In the data rows, zero lies at 4.5, halfway between 4 and 5.
Some points, one per row:
array([4, 4, 2, 4, 5, 5, 6, 1, 5, 4, 3, 6, 3, 3, 5, 3, 5, 3, 5, 4, 4, 4,
       5, 5])
array([6, 4, 2, 4, 3, 5, 4, 5, 3, 3, 1, 6, 7, 4, 1, 4, 3, 4, 3, 6, 4, 4,
       6, 2])
array([4, 5, 4, 3, 3, 5, 5, 4, 4, 4, 3, 6, 6, 3, 2, 4, 2, 4, 5, 5, 4, 5,
       5, 3])
array([6, 6, 7, 5, 6, 7, 5, 0, 4, 4, 5, 5, 2, 3, 3, 5, 4, 6, 6, 2, 3, 1,
       6, 6])
array([4, 6, 3, 3, 2, 5, 6, 6, 3, 5, 4, 6, 7, 2, 2, 4, 1, 3, 4, 5, 4, 6,
       4, 1])
array([6, 4, 5, 6, 5, 3, 5, 0, 7, 5, 4, 6, 3, 4, 4, 4, 6, 4, 4, 4, 3, 4,
       4, 4])
array([6, 4, 5, 5, 6, 6, 6, 1, 4, 5, 4, 6, 4, 4, 3, 4, 4, 4, 4, 3, 3, 2,
       6, 6])
array([5, 3, 5, 5, 6, 5, 6, 1, 4, 5, 4, 5, 4, 4, 4, 4, 5, 4, 6, 3, 3, 3,
       6, 5])
array([4, 6, 3, 3, 2, 5, 6, 4, 3, 4, 2, 7, 7, 3, 2, 5, 1, 3, 4, 6, 4, 5,
       4, 2])
array([4, 3, 3, 6, 5, 4, 6, 2, 3, 5, 5, 5, 4, 4, 4, 4, 5, 5, 5, 3, 4, 3,
       5, 6])
array([7, 5, 5, 7, 6, 5, 5, 0, 4, 4, 2, 4, 2, 5, 1, 1, 5, 6, 5, 3, 5, 2,
       5, 8])
array([4, 3, 4, 7, 5, 5, 6, 2, 3, 5, 5, 5, 4, 4, 4, 4, 6, 6, 4, 3, 4, 2,
       5, 7])
array([5, 5, 5, 3, 6, 5, 7, 0, 5, 5, 6, 6, 2, 3, 6, 4, 5, 6, 2, 4, 2, 3,
       6, 5])
array([4, 7, 2, 2, 1, 3, 0, 9, 6, 6, 5, 5, 8, 3, 3, 4, 3, 3, 3, 9, 5, 9,
       0, 1])
array([4, 3, 7, 5, 6, 4, 4, 2, 3, 3, 4, 4, 5, 4, 2, 3, 3, 5, 6, 3, 6, 5,
       7, 4])
array([4, 5, 6, 3, 4, 3, 0, 9, 6, 4, 7, 0, 5, 6, 7, 7, 5, 6, 1, 6, 6, 8,
       6, 7])
array([5, 5, 6, 5, 6, 5, 5, 4, 5, 5, 5, 4, 4, 5, 4, 5, 6, 6, 5, 3, 4, 3,
       5, 5])
array([4, 6, 2, 2, 0, 3, 6, 6, 3, 5, 5, 6, 7, 5, 5, 4, 2, 3, 3, 4, 5, 6,
       5, 3])
array([5, 4, 5, 6, 6, 4, 6, 4, 5, 5, 3, 5, 3, 4, 4, 4, 7, 5, 5, 4, 4, 2,
       5, 5])
array([5, 5, 2, 4, 4, 3, 5, 1, 1, 4, 3, 6, 8, 4, 1, 6, 2, 3, 4, 6, 4, 5,
       4, 2])
array([3, 6, 8, 5, 6, 5, 2, 9, 5, 4, 8, 0, 4, 9, 8, 6, 6, 7, 4, 5, 6, 7,
       4, 5])
array([5, 4, 5, 5, 4, 5, 6, 2, 4, 5, 3, 6, 4, 3, 2, 4, 4, 3, 4, 4, 4, 3,
       5, 4])
array([6, 5, 4, 6, 5, 3, 5, 6, 5, 5, 3, 5, 1, 4, 5, 4, 8, 5, 4, 4, 4, 3,
       4, 5])
array([4, 3, 4, 6, 6, 5, 5, 2, 4, 6, 4, 5, 5, 4, 4, 4, 5, 5, 4, 3, 4, 3,
       5, 6])
array([5, 4, 5, 6, 5, 3, 3, 2, 6, 4, 5, 5, 2, 4, 5, 5, 8, 5, 4, 5, 4, 7,
       4, 5])
array([4, 3, 6, 4, 4, 4, 5, 5, 2, 3, 6, 5, 4, 7, 5, 4, 4, 6, 4, 5, 5, 3,
       5, 5])
array([9, 4, 6, 6, 4, 7, 4, 7, 8, 4, 5, 9, 2, 3, 7, 2, 7, 6, 8, 7, 4, 6,
       4, 4])
array([6, 6, 3, 5, 3, 6, 6, 9, 3, 5, 4, 5, 7, 3, 4, 2, 1, 3, 5, 6, 5, 5,
       8, 4])
array([4, 5, 2, 3, 0, 5, 0, 8, 6, 5, 5, 4, 9, 4, 5, 5, 3, 3, 5, 9, 6, 9,
       0, 2])
array([7, 4, 8, 9, 5, 4, 5, 0, 7, 2, 4, 5, 1, 2, 6, 3, 9, 4, 5, 6, 2, 6,
       0, 5])
array([5, 4, 6, 6, 5, 5, 7, 1, 5, 5, 4, 5, 3, 4, 3, 4, 6, 5, 4, 3, 3, 2,
       6, 5])
array([4, 6, 3, 3, 1, 4, 2, 7, 6, 5, 4, 4, 8, 3, 3, 5, 2, 3, 4, 8, 6, 8,
       1, 2])
array([5, 1, 4, 5, 6, 6, 8, 1, 6, 3, 5, 6, 4, 5, 0, 6, 4, 6, 6, 2, 4, 0,
       5, 5])
array([4, 5, 5, 4, 5, 5, 7, 1, 4, 4, 3, 4, 5, 5, 4, 5, 5, 6, 5, 3, 5, 4,
       7, 6])
array([5, 4, 6, 6, 5, 6, 7, 2, 4, 5, 4, 5, 4, 4, 3, 4, 7, 4, 4, 3, 3, 2,
       6, 5])
array([6, 3, 4, 4, 6, 4, 7, 6, 3, 1, 5, 5, 3, 5, 4, 3, 5, 4, 3, 4, 3, 2,
       6, 3])
array([5, 7, 4, 2, 2, 1, 0, 8, 3, 3, 7, 2, 6, 4, 9, 6, 1, 1, 6, 7, 6, 8,
       2, 5])
array([6, 3, 7, 6, 7, 3, 6, 1, 3, 7, 3, 5, 4, 3, 4, 5, 7, 6, 6, 2, 2, 3,
       5, 6])
array([4, 4, 4, 5, 4, 4, 6, 2, 5, 5, 4, 5, 3, 3, 4, 4, 5, 4, 5, 4, 4, 2,
       5, 4])
array([6, 4, 6, 5, 6, 5, 6, 2, 4, 5, 3, 4, 3, 4, 4, 3, 5, 5, 4, 3, 3, 1,
       6, 6])
array([5, 4, 5, 5, 4, 5, 6, 1, 3, 5, 4, 6, 4, 4, 3, 4, 5, 5, 5, 4, 3, 3,
       5, 5])
array([6, 4, 5, 5, 5, 5, 6, 2, 5, 5, 4, 5, 4, 4, 3, 4, 5, 4, 5, 3, 4, 2,
       5, 5])
array([4, 7, 3, 3, 2, 4, 1, 8, 6, 6, 3, 4, 7, 3, 4, 5, 1, 2, 4, 7, 6, 8,
       2, 4])
16 more points follow, each with its number after it:
array([5, 4, 5, 5, 5, 5, 6, 1, 4, 5, 4, 5, 3, 4, 3, 4, 4, 4, 5, 4, 4, 2,
       6, 5]) 0
array([3, 4, 4, 3, 6, 4, 6, 9, 2, 1, 6, 3, 3, 7, 7, 6, 3, 4, 4, 3, 6, 6,
       7, 4]) 1
array([6, 4, 6, 6, 6, 5, 6, 3, 5, 5, 4, 5, 4, 4, 3, 4, 6, 5, 5, 3, 3, 2,
       5, 5]) 2
array([5, 6, 8, 5, 4, 6, 7, 2, 5, 5, 3, 5, 4, 5, 3, 3, 4, 5, 7, 2, 3, 2,
       7, 4]) 3
array([4, 6, 6, 5, 5, 4, 2, 9, 4, 3, 7, 1, 4, 7, 7, 6, 6, 6, 3, 4, 5, 6,
       4, 4]) 4
array([4, 6, 3, 3, 1, 4, 1, 8, 6, 5, 5, 4, 7, 3, 6, 5, 3, 2, 3, 9, 7, 9,
       0, 1]) 5
array([3, 3, 2, 4, 3, 4, 6, 1, 7, 6, 3, 5, 1, 3, 5, 5, 4, 2, 5, 6, 5, 4,
       4, 3]) 6
array([6, 4, 3, 2, 3, 4, 2, 9, 5, 5, 4, 5, 4, 6, 7, 3, 5, 4, 3, 6, 6, 6,
       5, 4]) 7
array([4, 3, 1, 3, 4, 5, 5, 3, 5, 4, 3, 6, 4, 4, 5, 4, 3, 3, 7, 5, 4, 5,
       5, 5]) 8
array([3, 4, 4, 3, 5, 4, 6, 9, 2, 2, 6, 4, 3, 8, 7, 6, 3, 5, 5, 3, 6, 5,
       6, 4]) 9
array([5, 3, 5, 5, 6, 4, 5, 1, 5, 5, 4, 5, 3, 4, 4, 3, 6, 5, 5, 4, 3, 2,
       5, 6]) 10
array([5, 4, 5, 5, 4, 5, 4, 3, 4, 5, 5, 5, 5, 5, 3, 2, 5, 5, 5, 5, 3, 4,
       3, 4]) 11
array([4, 8, 3, 3, 1, 5, 2, 9, 6, 5, 4, 5, 9, 3, 4, 5, 2, 3, 6, 8, 5, 8,
       1, 2]) 12
array([5, 4, 5, 6, 6, 5, 6, 3, 4, 5, 4, 5, 4, 4, 4, 4, 6, 5, 5, 4, 4, 2,
       6, 5]) 13
array([3, 4, 3, 2, 6, 5, 6, 9, 3, 2, 5, 3, 4, 6, 7, 5, 4, 4, 5, 2, 6, 5,
       5, 4]) 14
array([3, 6, 3, 4, 3, 5, 0, 9, 6, 5, 6, 3, 6, 5, 5, 5, 3, 4, 4, 8, 7, 9,
       1, 3]) 15
Which of these numbered points is nearest to each point below, looking only along the 6 directions in which the first points spread most? Its number follows each.
array([4, 5, 6, 5, 6, 5, 1, 9, 5, 4, 8, 0, 4, 8, 8, 7, 6, 7, 3, 5, 7, 8,
       4, 5]) > 4
array([5, 4, 1, 3, 0, 4, 1, 8, 5, 7, 7, 3, 6, 3, 8, 4, 0, 1, 4, 7, 6, 9,
       0, 1]) > 5
array([5, 3, 5, 6, 6, 6, 7, 5, 5, 6, 5, 6, 4, 2, 5, 4, 4, 4, 4, 3, 2, 2,
       6, 5]) > 13
array([1, 8, 4, 2, 3, 1, 0, 8, 6, 6, 4, 4, 9, 4, 4, 4, 5, 0, 4, 9, 7, 9,
       1, 3]) > 5
array([1, 6, 8, 5, 4, 4, 0, 9, 4, 4, 9, 0, 3, 8, 9, 5, 8, 8, 4, 4, 4, 7,
       3, 5]) > 4
array([4, 6, 7, 5, 6, 5, 1, 9, 5, 3, 9, 0, 4, 8, 8, 7, 6, 7, 3, 5, 7, 7,
       4, 4]) > 4
array([5, 4, 5, 6, 5, 5, 6, 2, 4, 5, 3, 5, 4, 4, 3, 4, 6, 5, 6, 3, 3, 2,
       5, 6]) > 2
array([4, 4, 3, 5, 5, 6, 6, 0, 4, 5, 4, 5, 5, 3, 4, 4, 5, 6, 3, 5, 4, 2,
       5, 5]) > 0
array([6, 4, 4, 7, 5, 5, 6, 0, 4, 5, 3, 6, 4, 4, 4, 5, 4, 6, 5, 2, 2, 2,
       7, 5]) > 0
array([7, 6, 5, 4, 6, 6, 8, 5, 5, 6, 7, 5, 3, 5, 4, 3, 6, 6, 8, 1, 6, 2,
       7, 5]) > 3
array([4, 5, 9, 5, 9, 7, 7, 6, 1, 3, 5, 1, 7, 9, 7, 6, 5, 7, 2, 1, 6, 0,
       8, 6]) > 9
array([5, 5, 3, 3, 3, 4, 5, 3, 3, 4, 2, 6, 6, 3, 3, 4, 3, 4, 5, 5, 3, 4,
       4, 3]) > 8
array([5, 4, 5, 5, 6, 6, 6, 2, 5, 6, 3, 5, 4, 4, 2, 4, 6, 5, 5, 2, 4, 1,
       5, 6]) > 2
array([4, 5, 7, 5, 7, 7, 5, 7, 2, 3, 5, 2, 7, 8, 7, 6, 4, 6, 3, 3, 6, 3,
       6, 5]) > 9
array([4, 6, 3, 3, 2, 5, 1, 9, 6, 5, 5, 3, 7, 3, 4, 6, 2, 2, 4, 9, 6, 9,
       0, 2]) > 5
array([5, 4, 5, 5, 5, 5, 4, 4, 5, 5, 4, 5, 5, 4, 3, 4, 5, 4, 5, 4, 4, 4,
       4, 4]) > 11
array([3, 6, 7, 5, 6, 5, 1, 9, 5, 3, 8, 0, 4, 8, 8, 6, 6, 8, 3, 5, 7, 8,
       4, 4]) > 4
array([3, 6, 7, 5, 6, 5, 1, 9, 5, 4, 9, 0, 4, 9, 8, 7, 6, 7, 3, 5, 7, 7,
       4, 5]) > 4
array([4, 3, 1, 3, 5, 4, 5, 3, 5, 4, 3, 6, 4, 3, 4, 4, 3, 2, 6, 4, 5, 5,
       5, 4]) > 8
array([5, 6, 7, 5, 5, 4, 5, 5, 5, 5, 5, 4, 2, 6, 6, 6, 6, 6, 5, 3, 4, 4,
       5, 4]) > 13
array([3, 3, 6, 4, 4, 4, 5, 6, 1, 2, 6, 5, 4, 9, 6, 4, 4, 6, 4, 5, 5, 4,
       5, 5]) > 14
array([4, 3, 1, 4, 5, 3, 5, 1, 5, 5, 4, 6, 1, 4, 4, 4, 3, 3, 5, 4, 7, 5,
       3, 6]) > 6
array([5, 4, 5, 6, 5, 5, 6, 2, 5, 5, 3, 6, 3, 4, 3, 4, 6, 5, 4, 4, 3, 3,
       6, 5]) > 2
array([2, 5, 3, 2, 5, 4, 5, 7, 2, 2, 5, 4, 4, 8, 7, 6, 3, 5, 5, 3, 6, 5,
       7, 4]) > 1
array([5, 4, 5, 6, 6, 5, 6, 2, 5, 6, 3, 5, 4, 4, 3, 4, 6, 6, 5, 3, 3, 2,
       6, 6]) > 2
array([5, 4, 5, 6, 6, 4, 5, 5, 7, 5, 3, 6, 1, 4, 3, 3, 6, 4, 4, 4, 3, 5,
       5, 5]) > 2
array([4, 8, 3, 3, 1, 6, 3, 9, 6, 5, 4, 5, 9, 3, 3, 5, 2, 3, 6, 8, 6, 9,
       0, 2]) > 12
array([5, 6, 3, 3, 3, 5, 4, 7, 5, 6, 4, 5, 8, 2, 3, 5, 1, 2, 5, 6, 5, 7,
       3, 3]) > 12
array([3, 4, 5, 6, 5, 4, 5, 3, 5, 5, 3, 6, 6, 4, 4, 4, 5, 5, 4, 5, 5, 4,
       4, 5]) > 11
array([4, 5, 3, 4, 1, 4, 1, 8, 6, 5, 3, 4, 7, 4, 4, 4, 3, 3, 4, 8, 6, 8,
       1, 3]) > 12
array([6, 3, 4, 6, 5, 2, 4, 0, 7, 4, 4, 6, 1, 3, 4, 4, 9, 4, 4, 4, 3, 7,
       3, 5]) > 6
array([3, 6, 7, 5, 5, 4, 1, 9, 5, 4, 8, 0, 4, 9, 8, 7, 6, 8, 3, 5, 7, 7,
       4, 5]) > 4
